Rotation paths and how fast each direction turns (degrees a step):
Each turn is a multiple of 5 degrees from 10 to 175, or 0.
Each row of a path follows its step; steps can be skipped.
path 1
step 0: [ 15 -20 -30 -23 -32   1 -26  -1  -2  11   5  -9   5  12 -13  10  -6  12
   7  -3   5 -11   0  11   6  24 -10 -19 -36  14  -4 -25 -10   1   1  30
 -23  -3  13 -11 -20  28 -20]
step 2: [  0 -19  10 -25 -10 -17  -9   1 -15  21   4  -5   9   3   6  -7 -27 -22
  17  -9  10  11  -4  24 -14  19 -17 -23 -17  11   7 -18  29  -4   1  33
  -7 -26   5  -4 -14  19  33]
step 3: [ 23 -17  -1  11 -44 -30  10  -9  -5   6  -5   1   3  45   7  -3 -12  -1
  -8  24  -6  16 -13  -5   0  17 -29   1  -5   8   7  12  13   8  -7  19
 -31 -12 -10  -4  19  15  14]
step 4: [  8  -7   5  -6 -27 -33  12  21 -21  13  -8 -11  -8  16  -4  -6 -30 -16
  -8 -30  -4   9 -11  12   8 -19   5   8 -18  -7   5  -8  -2  29   0  33
  14 -22  17 -13  21  15   7]
step 6: [ 22   2  -4  17   0 -40   2   2 -27  -1   6   3 -17  -1 -22 -31 -18   1
  11  13   2   1  -4  -2  -6  -1   2  31  10 -17  -8   0 -16   6 -29  21
   5 -18  24   1  -4  38  24]
step 7: [ 13  -5 -11 -22 -27 -13 -20   3 -12   3   2   3 -10  -9 -33  15   2 -16
   7 -20   7  31  -3  22  -4   6 -15 -13  -2  12 -27  -4   1  -9 -30  10
   1 -29   2  16 -16  25  32]
step 8: [ 38 -15   4   8 -33 -14 -12  -4  11 -23  -9   3 -27  27   3   2 -17   1
 -13  -7  14  18 -11  -7  -5  27  -4  25   8  -7 -17  13 -28   6 -28   3
 -23  -4   5   4  -2  19  11]
step 12: [  5 -15 -15 -23 -52   9 -19   1   1   1   9   7   6   4 -29  28 -10  -3
  18  -8  22  13  17 -12  22  -3 -11 -19 -19  -4 -31   7  10  -9  -6  19
   2   1  28  -2  -5  12   5]
step 17: [-14  -4   5 -15 -57 -20  13  11   1  14  -3 -17 -23 -11 -13   7 -26   4
  10  -3  -3  14  28  12  18 -22  -1   7 -21   6 -11  -3  -2   0  -5   3
 -19  12  24   0 -21  17 -18]
step 19: [  1   7  33 -24 -35 -29  -6  -2  -8  26  21  18 -26 -17 -33  -3  -2 -15
  20  -3  -1 -10  15   2   0   1  -1   1  16  12 -11   0  18  -9 -24   0
  -7  -9  12   3 -14  20  24]
Directions:
[ -5   6  -8   2  -1  -3   5   4   1  -7  -3 -10  -7  -5   1   1  -2  -2
  -1   8  -3   6  -3  10   1  -9   5   5   5   2   1   7  -1  -4 -10   0
   2 -10  -3   3  -1   3  -4] : 35
[ 4 -8  2 -5  4  2 -1 15 -8 -7 -7 -2  1 -2  7 -3 -5  9 14  1 -5  2  4 -5
 -5 -5  0  4  2  0 -1 -5  4  0  0 -1 -5  2  2  6 -2 -3 -1] : 90
[ -3   2  -2  -1   1  -5 -10  -3   4  -3   0   5   4  -7 -10  -4   3  -5
   5   6   2  -4  -9  -6   0  -5   3  -3  -2  -1  -3  -5  -7  -3  -4   8
  -7  -1   8  10  -8  -6  -1] : 60
[  3  -8   0  -3  -7  -1   1  -3   2  -1   9  -1  -7   4  -2   7   6   0
  -3  11 -11   1   4  -6   7  -8  -4  -1   8   1  -7   2   3  -4   2  -1
  -7   5  -4  -4  -6  -5   4] : 155
[ 4  6  1 -1  4  0 -4  3  0 -3  8 -2 -3 -7 -6  9  1  7 10  6  3  1 -5  4
  2 11 -4  0  8  2 -7 -4 -1 -5  5 -2  5  1  7 -4  1 10 -1] : 60
[ -4  -6  -6   6  -1   8   8   5  -1  -2  -5  -3  -4   3   1   1   6   0
  -8   8   5  -4 -10  -5  -2  10  -5   2  -8   1   1  -2   0  -3  -4  -5
  -9   7   2   4  -2   7   1] : 145
[  3   4   6  -2   6  -2   1   5  -1  -9  -7   2   2   4   2  -1   4 -14
  -4   3 -11   3   7  -3   2   5  -8  -1  -3  -2  -9  -2  -9   1   0   4
   7  -2  -2   3   1   7   2] : 20
path 2
step 2: [ -9 -19  17   2  -5   3  37   4   2  14 -22  13  -7  -2  23  25  26   6
 -15 -23   3  -1  -6   3   4  -9  10   0 -13 -11 -21  21 -25  32   5   9
   4  13 -19  21  11  -3 -15]
step 9: [-12 -22 -24   3   0 -10  14   4  -2   9 -14  -2  -6  -4  26  -7  17   6
  -5 -27 -25  -4 -14  25 -11  -7   8  -4 -13   5 -23  30  12 -21   9 -26
  -6   9   0 -30 -21 -13 -18]
step 11: [ -5  -8 -14  14 -18  -6  10  15 -20  26  15 -14  -4   5  14   1  31   5
  -4 -29  15   1 -42  -7 -17 -25 -14  -1 -19   1   4   1 -11   1  18   7
 -14  15 -13   0  -5  -5 -29]
step 12: [-25 -10 -13  21 -19   5   7  -2  23  11  -9  11 -10  20  25  -8  24  15
   3  30  -9  16  -8   1  -5 -14  -9 -33 -29 -15   3  13 -24   0  -2 -11
  -1  25   7  -7  -8 -13 -11]
step 13: [ -4  -5 -10  -3   4 -13  12 -23   8  -3 -20 -15 -21 -19  13  23  29  10
  -4 -11  -7  -9 -25  -9 -12  -7 -13 -14 -26 -14 -21  24 -14  34  -5   9
   5   4 -24  14 -10 -14 -13]
step 14: [-40  -1 -25  21   3  14  10  -2 -10  14   3  -4 -27  -4   9  16  12 -13
   8  -7 -17  -6 -18 -28  17 -17  20   1 -15  -1  -7  19 -29  -4   3 -26
  -3  17   7  19  14  -3 -14]
step 17: [-24  12   5  -3  -6  22  13  20  -8   2 -10  21  -6 -14  -5  12  18 -10
 -16 -13   7  10 -18  17  -2 -43  10 -27 -19 -28  -5  16   1   1  19  -8
  12   5 -26  12  10   3  -2]
step 19: [-25 -16 -31   6  -5 -30  12  23  -3 -12  -3   3  -1  13  -8   5   5   9
 -11   1  -1   2  -3  11 -20  -3  21 -25   9  -2 -33  26 -15  13   8  -5
   8   4 -35  21  13   9 -12]
step 20: [ -7 -30 -13  16 -21   9  18   8  -7  10  -8  -6   9  -7  10   7   7   8
 -20 -31  -3  -6 -13  17  -5 -14  15   3 -23  10 -10  48  13   4  -5 -25
   4   1   9 -15  27  -1 -20]
step 21: [-32 -12 -16   5  -6   0  31   4  -3 -19 -25   8  16  22  22 -29  24 -15
 -12 -12  -9  -3   5  -9 -10 -27  -1  -9  -9   6   4  22 -25   3   8   4
 -14 -12 -21 -17   0  12  -3]
Directions:
[ -4   7  -3   0   2  -1  -3   3  -1  -6   5   4   5   2  -5   5   3   0
  -6  14   5  -9   4   0  -4  -6  -8  -4  -1 -10   0   8   4  -6  -5   4
   0  -5  -8   5   3   0   4] : 160
[ -4  10 -10   2  -2   7  -2   3  -5  -1   7  -4  -1  -4  -2  -1   2 -13
  -1  -9  -2  -2   7  -9   2  -5  -7  -3   2   9   6  -5  -6   0   6   6
   2  -3   0   2   1  -1   0] : 100
[  2  -2   0  -6   0  11   2  13   0   2   6  -5  -3  -3   2   5   8   3
  -2   5  -4   4  -2   7   0   8   2  -6   9   1  -3   5  -1   0   5   4
 -10 -10   4  -3  -2   3  -1] : 40
[-3 -1  4 -2  0 -3  1 -3  0  1  4 16 -4  4  5  3  0 -9  1 -2  0 -2 -5  1
 -5 -7 -5  8 10 -5  5 -4  6 -1  9 -6 -6 -8  2 -7 -2  0 -1] : 60
[ -7   1   1   5   4   4  -2   1  -4   3 -12   3   1  -2   6  -5   4   3
   0   3   6  -3  12   5  -2  -6   6  -1   3   2   3  -2   2  -6  -4   5
  -7   1   9   0 -10  -4  -9] : 120
[-6 -4  1  4  2  6 -3 -3 -7  5 10  4  4 -8  2 -8 -7 -4 -3  2 -6  1 -5  8
  0  5  1 -6 -7 -6  6  4  0 -6  2 -1 13 -1  5 -3 -3 -3 -2] : 130
[-10  -5   0  -6   5  -5   1   9  -6  -1   3  -1   0   5   4  -1   0  -8
   5  -1  -2  -3   0   3  12   4  -2   0   5  -4  -2  -1   0  -5  -3   3
  -3  17  -8  -3  -3   1  -1] : 145
path 3
step 0: [  4  -2   5  -3  11 -21  -7 -34  -2 -18   2  -7  -7 -25 -19 -18  -2 -22
 -20 -16  12  13  28  13   6  14 -20 -28 -12 -21   5   5  34 -24  39   6
  18 -20 -12   0   0  18  23]
step 4: [ 10  -1  -7 -38  12  -1  -3 -26 -30 -10 -16  -8 -10  -4 -20 -37  11   0
 -11 -20   6   4  12 -39   6  -3  16 -23  -7   6 -14  10  39 -42  15   2
 -16   2   7  12  -7  -5   3]
step 5: [  9 -15 -29 -36  -5   9   5  -6  32 -19 -13  14  -9 -20 -23 -14  12 -18
 -15  -9   9   8  10   0 -15   3   7 -23  10   3 -29  21  38 -26  21 -25
  -7 -21   4  14  -8   2  20]
step 6: [-20 -13 -23 -23   0  16   6 -13  47 -16  15  -3  -4 -10 -17 -23   8  -6
  -8  -7 -25 -14  -7   5 -23  16   9 -14  22 -12 -38  16  -2  -5   0 -24
  -2  17  -3  -8   2 -38  21]
step 9: [  1 -21 -13 -23  14  -5 -29 -16  18  14   7  -3  16   4 -28 -36  -8 -25
  13 -33  -8  19  30  -9  -1 -26  12 -14 -12  24 -16  20  13  -3  22 -21
   5  13  18  13  -9  10  -6]
step 10: [-27  -9  -8 -12 -18  12 -16  -3  24  11  23  40  -4   2 -17 -30  -1  -4
   7 -14 -12  17  14  10 -21   1   5  -5   5  21 -25  43  -9   5  23 -43
   1 -17  -7   5   2   9   0]
step 11: [-49  -1   0   2  -6  23   6 -14   6  -2  40  24 -10   5 -25 -33   0   6
   2 -14 -28  16  -2  -8  -6  24 -20  -6   3  18  -8  23 -16   2   0   7
  15  -5 -14  -1  26 -35   6]
step 13: [ -1  19 -15   6  14  10  -9 -42  13 -17  -8  23  -8 -20 -17  -6  13 -55
 -10 -18   2  15  26  -5  11 -25 -23  -9 -12   6   2  17   8 -14  18   2
  20 -10  14   4  13  15 -17]
step 21: [  7   7   0 -16  10  25  23  -9   4  -5 -11 -11   0 -20  -2 -10  20 -18
 -53 -17 -21  27  11   2  -5  -3  -8 -14   3  11 -25  -1  33 -32  27  -2
  -4  13  24 -24   2 -21  -2]
step 23: [-13 -17 -17 -24  14   5   1   9   8 -11   8  16  -9  -6   6 -50   9  -2
   6 -22  -9 -16  23 -10  17  24  18 -16   2  -7 -10  31   1 -18  18 -49
  -8   2 -21  -9 -18   9  12]
Directions:
[  8   1   0 -10  -5   1  -2  11  -3  -7  -6   0  -8   0  -5   0   1  -3
   4   7   0  -6  -3  -1  -4  -4   2  -9   2   2  -7  -5   7   5   3   2
  -5   7   2  -8  -5  -9   4] : 25
[  3  -1  -5   2  -9   1   0  -6   4  -4  -7   0   3   2   2  -5  -2   0
  -9   0  -1  -4  -2  12 -11 -12  -5   6  -2   5  -1   3   0   2  -7  -9
   3   4   7   1  -4   0  -3] : 90
[ -7   0   0  -5   2   0   0   3   0   0   9   1  -1  -1  -4   5  -5  -2
  -2   2   7  -3  -3   0  -7  13  -7  -5   2   0   2  -4  -8   4  -1 -13
  -4  -2  12   6  -6   1   5] : 80
[ -2   4   2   0   1   1   1   5  -3  -5   7   8  -4   1   9   0   6   1
   6  -5   0  -3   0   2 -10   9   1  10  -3   1   2   3   3   3  -5  -1
   1  15 -10   5   2  -2   5] : 85
[  0   7  -1   3   6  -7  -4  -6  11  -5   4  -2   2 -13  -2   0   4  -5
   0  10   6  -6  -1   4  -3   2  -4   6   0  -6  -8  -7  -1  -2   0   7
   2   3   2  -5   5   0   0] : 55
